One turn moves every row onto another: examples first, then more rows asked
q559: [ -9.8 -11.9 -16.3  -1.7 -23.0   1.1 -12.0   5.8   1.4   8.7   8.5  -5.7
  -0.1]
q309: [ -7.3  11.8 -16.2 -13.1 -17.0  -2.6  -8.6   2.9  -3.2   7.8   7.4 -11.6
  -1.1]
q503: [ -2.0   1.7 -11.9  -9.3   4.4  20.0  -5.4  -5.5  -4.8   2.1  -1.4   9.0
   2.8]
q217: [  7.8  17.6 -10.9 -10.6 -24.7 -14.2 -14.3  -4.5   6.8   2.7  -1.2   2.5
  -7.3]
q223: [  5.7  -3.2 -11.0  -5.3  -9.9   9.7  -5.8   7.0  -2.1  -7.4 -12.0  27.2
   3.1]
q345: [  2.7  16.5 -19.6 -15.2 -13.6  -1.6 -13.3   0.1   3.6  -1.4  13.0   7.2
   4.3]
q881: [  2.1  13.9  -7.7 -16.4 -14.3 -11.6   0.0  -4.2   9.4   8.7  -1.8  -7.2
  -8.9]
q420: [ -6.9   5.1  -2.0  -3.2 -31.8 -10.4 -14.9 -11.6  -0.8   6.7   4.6   4.0
 -12.9]
q466: [ -5.5   2.8   6.5  -5.6   1.8   8.6   0.1  -4.4  -0.9   7.7 -11.8  15.7
  -5.0]
q73: [ -0.3  -1.7 -21.0 -14.3 -21.5  -3.5   6.8  -3.9   7.5  -2.1   5.5  17.4
   5.5]
q127: [ -7.2   6.8   3.2 -13.6   0.6   4.9   5.2  -3.2   4.5   2.0 -14.6   7.2
 -10.1]
q652: [  0.1   4.7   5.4   4.2 -17.6   1.2 -23.7  -0.5  -6.3   1.6 -12.1  17.8
 -10.6]
q87: [ -1.2   2.2   8.2   3.5   3.4   0.2 -12.8  -3.3   4.5   5.9 -10.4  12.3
 -14.1]
q590: [ 14.3  -4.6 -17.5  -3.9 -20.6   3.7  -7.0   1.0   0.8  -8.6 -20.0   6.5
  -6.9]
q452: [ -7.2  -0.1  -6.5   1.2 -10.9  15.3 -20.1  -3.7 -14.0   4.8  -4.4  -4.9
  -8.4]
q691: [ -2.8   3.5 -12.7 -10.4 -12.6  -0.3  -7.0  -5.0  14.8   3.7  13.6  22.5
   6.7]
q31: [ -2.5  -8.0  -9.5   7.5 -13.9   7.1 -15.7  11.6  -9.9   2.1 -14.7   3.0
  -1.5]
q830: [  9.9 -15.6 -12.5  -2.1 -11.5   3.4  -2.3   9.1  -2.2  -6.4 -17.4   7.8
  -8.1]
q714: [  8.6  -6.2 -19.8  -9.1 -21.0  -5.5  -2.2  -1.6  17.3  -0.6   1.5  15.7
   4.0]
q627: [ -0.9   3.9   2.0  -0.7   5.2   8.8  -6.5  -6.3   3.8   8.6 -10.6  18.9
   2.2]
q721: [ -1.0 -11.8 -23.4 -10.2 -24.8  -3.1   2.5   1.7   4.1  -4.7   7.9   3.3
  -3.9]
q802: [ -8.0 -10.9  -6.2   1.2 -15.5   7.2  -6.8  12.3 -11.4   1.0 -15.6   0.9
  -5.4]
q908: [  1.7 -13.4 -14.0   1.4  -6.8   4.9  -6.1  16.1  -1.1  -5.1 -13.8   7.2
  -5.0]
q913: [ -4.6   4.6   0.9  -6.8 -17.6 -10.0  -8.1 -18.2   6.0   8.1   9.1   5.2
 -15.6]
q181: [ -8.9  -7.4 -18.4  -6.1 -33.9  -3.0  -4.3   1.9  -4.1   1.6   5.7  -0.1
  -2.1]
q859: [  6.5  -7.1 -14.3  -0.3  -6.2   7.1  -0.7   7.0   1.5  -1.2 -16.6  18.4
   5.4]
q999: [ 11.1  14.0 -21.0 -14.2 -23.5 -11.8  -6.9   0.4   7.9  -3.1  -1.4   5.6
   0.9]
q675: [ -6.5  15.8 -13.2 -16.1  -8.6  -1.1  -3.2  -2.5   1.5   9.6   8.9  -4.1
   1.8]
q979: [ -3.3  12.7   0.1  -3.4 -14.2   6.2 -27.2  -1.1  -4.3  -6.1  -5.6  16.8
 -13.6]
q674: [ -0.3   1.7 -14.7 -14.3 -10.8  -1.6   2.2 -11.7   8.7  -0.7  14.7  17.8
  -2.1]
q832: [  2.2   0.9  -2.2   0.1 -28.2 -13.0 -20.7  -9.3  11.2   6.8   1.7   5.3
 -11.2]
q54: [ -5.7  -4.7 -12.3  -1.6 -30.3  -7.1 -18.0  -3.8  -4.9   1.6  10.2  -2.6
 -13.3]
q827: [  1.7   4.2 -17.5 -10.6 -11.6  11.5 -13.7   8.9  -0.6 -14.1  -5.1  21.9
  -1.4]
q507: [ -7.7   8.7  -2.6 -11.8 -13.8  -4.0   1.4 -18.0   6.0   8.8   9.2  15.1
  -3.6]
q972: [  1.9   7.2 -17.9 -16.0 -20.5 -10.7   1.2   4.0   6.3   4.3  -2.0 -10.4
  -5.5]
q656: [ -9.7   2.3  -4.6  -8.0  -5.1   1.5  -5.5 -12.3  13.3  14.7  13.0   8.1
   0.9]
q284: [  0.5  16.4 -15.6 -11.5 -19.6  -4.7 -22.3  -0.8  -1.8   1.4  10.6   0.3
  -1.6]
q207: [ -8.1  -1.5 -10.0   1.4 -29.9  -4.5 -26.6   2.1   3.4   4.7  10.1   5.0
  -3.9]
q2: [  6.8  -0.4   9.0   0.2  -4.4  -1.1 -10.0  -9.1   1.4   4.7 -14.3  13.1
 -18.2]
q294: [ 13.0   8.4   0.4  -4.2 -11.2   0.2 -12.3 -14.5   4.0   0.3 -17.9  11.7
 -14.7]
q895: [-10.2  -4.4  -5.0  -6.5 -15.8   4.6  -2.9  11.2  -4.3  -2.6 -17.5  -5.5
 -14.6]
q215: [ 2.2 -3.0 -7.5 -5.7  6.7 14.6 -6.4 -1.6 -2.6  0.4 -1.0 19.7 -1.1]
q246: [ 3.7 -2.3 -6.9 -3.5  5.8  7.3 -5.4  3.5  4.6 -3.5 -6.9 21.8 -0.8]
q640: [ -2.3  -6.3  -3.2   5.0 -10.4   9.0 -23.7   3.0 -13.5   0.2  -4.5   3.3
 -12.9]
q868: [ -4.5 -13.8 -18.0  -7.9 -24.1  -6.1   3.8   8.8  12.0   4.8  -1.0   1.1
   1.1]
q205: [ -7.7   1.4   4.1  -6.3 -16.5 -10.8  -6.0 -11.6  16.4  15.9   0.6   5.6
  -9.1]
q760: [ -3.6  -5.0  -1.3   9.5 -10.2   1.6 -25.3   8.9  -6.2  -1.0  -9.7   4.7
 -14.8]
q336: [  0.2   3.4   6.9   8.4 -11.9   0.7 -20.7  -2.6  -2.6   7.7 -16.5   9.9
  -7.3]

q559 turns into q207
q420 turns into q913
q802 turns into q640
Where do these go?
q972 turns into q309
q127 turns into q503
q336 turns into q87

